In the rows, 128 means zero.
Where one turn sends some rows of the set: a few examples, then the rows asked:
rudar: [164 138 141 125 157 113 128 134 129 116 154 125 152 121 133 136 152 132
 132 135 129 130  81 121 169 125 120  88 132 163 128 104 116 102 119 151
 136  89 101]
tedan: [135  89 139 102 122 120 123 136  87 130 124 103 156 126 107 139  96 135
 151 139 150 130  57 163 133 155 117 134 115 143 134 132 115 128 104 145
 142 103 133]
Kepus: [130 111 131 101 128 120 114 110  88 113 143 147 169 122 106 146 125 128
 154 106 104 136  79 154 139 143 143  84 125 173 112 133  99  74 114 156
 128  80 119]
fim: [127 122 160 121 136 120 119 150 118 147 110 127 175 148 117 139 133 131
 143 148 162 130 100 139 134 129 144  96 146 144 113 102 103 155 106 162
 121 112 133]
madu: [152 146 134 132 127 120 139 141  64 152 125 127 163 125 123 160 123 130
 161 140  99 125 107 154 159 123 131  95 104 173 122 137 124 114 110 150
 139 109 156]
belil: [150 127 151 113 140 107 118 138 141 136 122 128 159 126 103 140  94 108
 144 101  82 132 105 147 148 138 114  77 109 143 106 119 125  84 124 152
 125  92 123]
fofe: [166 127 142 103 135  97 115 121 105 127 125 135 161 117 123 135 156 134
 142 155 150 128 100 160 133 108 150 103 135 121 128 140 150 119 121 159
 136  84 127]
navev: [131 156 133 114 134 112 120 137 112 136 121 188 153 129 112 126 131 133
 144 126 149 132 101 156 137 155 146  73 102 139 142 130 115 119  99 160
 133  98 142]
Logiz: [115 112 108  96 156 124 130 122 100 124 115 132 170 139 121 137 102 148
 137 137 104 111 102 143 133 146 113 128  93 178 104 135 103  96 136 178
 119  92 131]
liba: [164 162 134 127 146 124 145 125 101 126 107 147 165 139 114 122 145 111
 153 130 120 114 110 137 131 143 143  88  99 132 149 118 120 111 115 136
 118 114 110]
Tek: [149 100 136  81 132 118 138 144 138 157 104 118 167 127 124 128 125 135
 125 119 125 123 110 155 149 144 113 141 103 183 132 126 140 106 130 148
 111 124 124]
tunek: [124 108 120 116 142 108 106 146 131 123 112 130 154 142  90 145 112 132
 142 111 151 137  93 143 125 112 121 106  90 182 103 149 145  97  96 173
 116  74 109]
Vone: [155 142 146 124 151 114 126 149  98 117 136 139 182  98 105 128 129 146
 158 173 124 116  80 149 138 144 130 113 109 141 115  98 112  97 112 138
 166 108 116]
sipaf: [122 155 133 123 153 111 132 106 127 132 142 161 157 120 112 135 122 129
 134 126 174 112  81 140 129 127 135  92  98 180 128  92 127 111 109 136
 115 107 127]
tef: [121 121 149  91 149 103 132 153 124 168 140 116 159 128  98 136 115 120
 145  94 128  98 113 170 139 114 124 110 119 149 149 109 127 103 108 150
 129  87 115]
topa: [163 124 166 108 152 101 117 145 116 139 113 142 179 119 126 117 130 138
 140 156 127 142  82 142 131 120 140 120 128 126 102  91 140 121 112 158
 133 103 138]
miper: [145 127 153 119  94 111 120 148  90 125 105 140 160 105  93 153 119 151
 142 139 129 109 119 137 149 127 140 105 105 164 113 131 136 121  94 142
  97 105 157]
sog: [171 139 120 126 151 138 141 121  85 111 124 142 166 136  98 113 123 137
 165 151 156 106 121 143 141 150 123  92 104 150 116 103 116 106 115 155
 145 121 119]
vunu: [137 163 162 109 116 113 123 139  60 134 119 141 148 130  99 138 120 144
 163 129 119 126 136 141 136 135 125 113 114 169 116 132 115 119 112 160
 119  99 160]
Tino: [127 125 124 106 149 118 111 159 127 142  97 115 173 119 118 135 121 137
 134 114 101 143  82 164 146 152  99 130  90 174 119 145 102 103 121 157
 142 106 123]
sorat: [157 130 143 122 105 110 135 143  94 172 121 118 165 115 111 141 136 154
 166 149  99 126 122 152 131 123 119  92  81 154 111 121 138 118 111 164
 132  94 130]
Ropef: [143 114 128 109 128 124 114 119 106 127 150 133 127 131  96 133 130 159
 163 122 149 124 100 158 134 147 119  93 132 179 114 113 126  88 149 138
  96  72 144]
bal: [109 102 134 106 146 116 129 148 134 142 154 118 160 152 112 159 132 136
 127 122 130 124 103 126 144 112 132 114 119 190 113 122 143  92 125 150
 148  76 121]
Sot: [113 113 132  85 114 120 123 140 116 130 118  87 157 133 105 131 114 133
 141 138 153 129 115 154 134 159 140 148 111 187 118 143 122 107 118 144
 119 102 112]
pufil: [143 162 134 136 159 108 117 105 108 114 132 126 144 131 111 101 140 129
 146 131 141 151  86 132 134 140 128  98 102 169 132  97 118  99 101 152
 121  85 102]
Voze: [132 139 133 111 153 142 124 147 133 120 119 142 150 145  82 142 136 141
 143  93 144 118 104 134 128 121 101 114 104 198 115 127 121  84 137 143
 117 100 131]
dalez: [115  93 146  95 146 151 149 124  93 128 134 127 162 137 111 128  95 147
 140 135 128 148 103 165 147 151 121 115 106 143 125 118  85 113 104 161
 118 104 135]
Zer: [146 133 148 115 141 108 123 132 133 124 121 101 134 141 110 141 135 117
 158 119 112 148  91 135 127 127 120 127 116 187 111 123 154  73 129 165
 134  99 109]
Gefu: [144 113 128 123 137 102 103 129 104 146 131 101 153 122  81 135 126 110
 145 112 155 121  93 171 128 126 128 111 111 170 122 135 149 116 111 109
  99  87 121]
kos: [142 124 141 129 143 121 113 133 101 132 125 160 164 131 109 137 135 119
 151 137 180 136 127 154 147 160 128  81 106 164 111 118 120 147  93 154
 135 123 126]
Tafo: [139  90 164 105 134 131 138 122 107 126 130 136 156 127 105 138 110 142
 147 126 136 147  79 147 138 166 105 115  94 146  97 125 128 135 146 137
 110 112 145]
fiz: [123 113 121  98 144 124 114 132 110 106 132 126 139 120 123 147 118 136
 143 124 140 128 105 149 157 165 129 137  97 179  86 150 144 109 141 153
 124 105 144]
tekap: [160 129 147  92 139  90 116 127 138 134 149 137 177 125 118 134 117 124
 125 145 151 130  97 127 128 107 119  89 122 156 113 123 122 113  96 162
 137  76  87]
Rup: [148 166 142 106 140 117 115 133 146 127 129 127 160 132 104 128 112 121
 136 108 187 127  82 140 131 108 126  91 120 148 106 121 124 120 116 150
 142  94 128]
Sif: [152 152 149 121 144 108 125 149 116 138 140 125 154 118 123 136 144 138
 145 175 126 126 123 155 140 139 133  97 116 135 153 114 122 108 117 116
 141  83 107]
gipa: [144 127 143 109  96 132 123 160  91 149 115 110 173 114  98 131 147 165
 144 119 126 122 118 145 150 112 143 107 103 145 119 126 130 121 100 145
 141  90 151]
Pebo: [144 103 146 123 143 137 126 128 111 121 125 114 151 103 100 148 113 112
 140 127 113 136  92 168 147 158 100 124  96 133 115 136 105 120 100 158
 125 136 120]
Dise: [134 145 134 123 115 114 115 123 125 135 123 146 172 141  95 142 132 139
 127 155 151 117 100 135 120 131 145  76 136 131 110 138 113 132 136 146
 127  91 147]
deg: [129 129 129 111 147 115 126 132 114 127 124 144 155 130 105 146 115 128
 139 129 126 140  95 152 130 126 125 123 107 217 142 121 125  54  93 137
 130 100 115]
buvav: [152  94 143  93 141 133 129 125 109 150 143 118 149 129 103 127 103 136
 125 138 122 116 113 148 131 152  86 141 113 141 130 105 121 121 122 143
 137 115 144]

Voze moves to deg
miper moves to vunu
tef moves to Gefu
And these:
fiz moves to Logiz
tedan moves to Tafo
Vone moves to topa
Rup moves to sipaf
Sif moves to fofe

